a =
array([[ 67, -24,  28, -16, -18,  -4,  12,   5, -15, -10,  12,  -5,   4,
        -26,  51, -23],
       [ -6,  10,   1,  57,  -1,  24, -26,   3,  -5, -29,   8,  45, -49,
         -3, -11,   2],
       [-18,   0,   7, -30,   3, -22,  13,  37,   6,  -3,   6,  15,  -6,
          6, -16,  28],
       [ 67, -23,  28, -16, -18,  -4,  11,   5, -15, -10,  12,  -5,   5,
        -27,  51, -24],
       [-42,  43,  16, -22,  45, -47,  37,  16, -47, -16,  -3,   6,  21,
        -33,  -9,  24],
       [ -7,  -5,   9,  10,  14,  51, -11, -23, -11,  -1,   8,  34, -11,
         20,  -5,  25],
       [  1, -23, -16,  19, -16, -34, -41, -18, -30,  53, -25, -32, -10,
         -1, -21,   0],
       [-37,  42,  13, -12,  38, -35,  30,   3, -48, -17,  -4,  -2,  25,
        -34,  -5,  11],
       [-21,  -3,   1,  11, -14,   2,  30, -39,  37,  -6,  12, -17,  28,
         15, -13, -13],
       [  2, -23, -16,  19, -16, -32, -41, -18, -30,  53, -25, -32, -11,
         -2, -21,   0],
       [ 10,  34, -26, -16,  42,  47,  -7,   5,  58,  -7,  -2, -45,  21,
        -13, -23, -40],
       [-21,  -2,   1,  10, -14,   2,  30, -39,  37,  -6,  12, -17,  27,
         15, -13, -13]])
Rows and columns are counted from 1.
(1, 1) => 67
(5, 7) => 37
(12, 11) => 12
(7, 11) => -25
(6, 4) => 10
(8, 4) => -12
(8, 7) => 30
(8, 14) => -34
(8, 9) => -48
(11, 13) => 21
(10, 5) => -16
(11, 9) => 58
(6, 3) => 9
(2, 6) => 24
(3, 10) => -3
(4, 15) => 51
(5, 8) => 16
(8, 6) => -35
(1, 10) => -10
(6, 1) => -7
(4, 6) => -4
(6, 14) => 20
(4, 12) => -5
(4, 8) => 5
(10, 13) => -11
(7, 4) => 19
(8, 13) => 25
(4, 3) => 28
(11, 10) => -7
(1, 2) => -24
(2, 4) => 57
(11, 1) => 10
(7, 13) => -10
(2, 11) => 8
(3, 6) => -22
(10, 2) => -23
(6, 15) => -5
(4, 10) => -10
(10, 14) => -2
(3, 7) => 13

arr =
array([[ 18,  60, -63, -22,   9,  45,  25,  -2,   6],
       [ 24,   6, -37,  70, -50, -11,  36,  55,  53],
       [ 24,  10, -37,  22, -14,  -7,  -3,   0,  -9],
       [ 16,  55, -15,  -7,   2,  42,   2,   4,  10],
       [ 31,  47,  72, -20, -20,  14, -61,  -2,  15],
       [  8,  55, -27, -20,   4,  17,  37, -16,   9],
       [ 11,  43,  13, -12,  -2, -11,  24,   8, -22],
       [ 20,  58,  54,  17, -41, -22, -40, -49,   7],
       [  0,   0,   8,   7,  -5, -13, -14,  -5, -11],
       [-15,  -4,  13, -31,  23, -24,  -6,  19,  46],
       [ 18,  17, -21,  -1,  -3, -37,  36,  31, -13]])
Indices start at 1.
(1, 1)	18
(1, 6)	45
(1, 9)	6
(2, 6)	-11
(7, 6)	-11
(11, 9)	-13
(9, 8)	-5
(5, 4)	-20
(10, 1)	-15
(3, 2)	10
(4, 1)	16
(9, 9)	-11
(9, 2)	0
(8, 1)	20
(8, 6)	-22
(6, 2)	55
(9, 3)	8
(5, 2)	47
(4, 8)	4
(5, 9)	15
(6, 1)	8
(5, 1)	31
(11, 4)	-1
(3, 7)	-3
(5, 8)	-2
(9, 1)	0
(7, 3)	13
(6, 8)	-16
(4, 4)	-7
(9, 4)	7
(3, 3)	-37
(5, 6)	14
(2, 3)	-37
(3, 9)	-9
(10, 6)	-24

A =
[[ 0.113 -0.038 -0.048 -0.097 -0.123 -0.087 -0.103 -0.148]
 [-0.075 -0.007 -0.145 -0.075 -0.077 -0.093 -0.116 -0.054]
 [ 0.012  0.003 -0.048 -0.074 -0.038 -0.082 -0.023 -0.134]
 [ 0.037 -0.040 -0.068 -0.095 -0.140 -0.090 -0.099 -0.080]
 [ 0.096 -0.086 -0.189 -0.003 -0.236 -0.079 -0.266 -0.092]
 [ 0.047 -0.065 -0.068 -0.114 -0.153 -0.061 -0.100 -0.081]
 [ 0.034 -0.009 -0.154 -0.020 -0.190 -0.056 -0.134 -0.040]
 [-0.040  0.072 -0.120 -0.156 -0.041 -0.135 -0.063 -0.191]
 [-0.045 -0.038 -0.047 -0.071 -0.041 -0.069 -0.047 -0.096]
 [-0.060 -0.050 -0.010 -0.123  0.016 -0.051  0.080 -0.139]
 [-0.045 -0.058 -0.015 -0.091 -0.031 -0.066 -0.055 -0.087]
 [-0.050  0.166 -0.147 -0.106 -0.081 -0.168 -0.076 -0.112]
 [-0.025 -0.061 -0.043 -0.052 -0.079 -0.064 -0.130 -0.087]
 [-0.042  0.090 -0.122 -0.100 -0.104 -0.141 -0.083 -0.083]
 [-0.050 -0.050 -0.054 -0.063 -0.056 -0.068 -0.054 -0.070]]
Rows and columns are counted from 1.
(1, 1)	0.113
(3, 4)	-0.074
(5, 5)	-0.236
(15, 6)	-0.068
(10, 2)	-0.050
(11, 8)	-0.087
(5, 3)	-0.189
(2, 3)	-0.145
(4, 5)	-0.140
(13, 4)	-0.052
(11, 7)	-0.055
(1, 2)	-0.038
(8, 8)	-0.191
(9, 2)	-0.038
(7, 8)	-0.040
(6, 8)	-0.081
(3, 1)	0.012
(14, 3)	-0.122
(10, 3)	-0.010
(8, 1)	-0.040
(14, 8)	-0.083
(13, 1)	-0.025
(12, 4)	-0.106
(15, 3)	-0.054
(9, 8)	-0.096
(14, 6)	-0.141
(8, 3)	-0.120
(15, 1)	-0.050
(3, 7)	-0.023
(14, 7)	-0.083
(13, 2)	-0.061
(13, 5)	-0.079
(3, 3)	-0.048
(15, 5)	-0.056
